Each row has a name. Each piece below is followed by the name of the row it came from, unless a question asks for something else. Each question is about the rows just above it.

[ 36.3 -43.8  78.6 -68.5 -68.4  77.8 -68.4 -68.5  78.2 -68.5] = V
[ 64.9  64.9  64.9 -60.2 -60.2  64.7 -60.2 -60.2  64.9 -60.2] = N
[ 35.6  35.7  35.5 -44.6 -44.6  36.0 -44.5 -44.5  35.7 -44.6] = Q
[-44.7  35.7 -44.6 -24.8 -24.5  -0.3 -24.3 -24.2  -1.1 -24.4] = F
[ 35.7  36.0  35.4 -43.4 -43.7  36.4 -43.8 -43.7  36.0 -43.7] = X
[ 82.2  82.2  82.1 -69.0 -69.4  81.9 -69.6 -69.6  82.2 -69.4] = R
Is [ 35.7 -44.6] printed in one of the named rows, side by side and in this order? | yes
find: [-44.5  35.7 -44.6] | Q
Is [ 77.8 -68.4 -68.5] printed in one of the named rows, side by side and in this order? | yes
The row with [ 36.4 -43.8] is | X

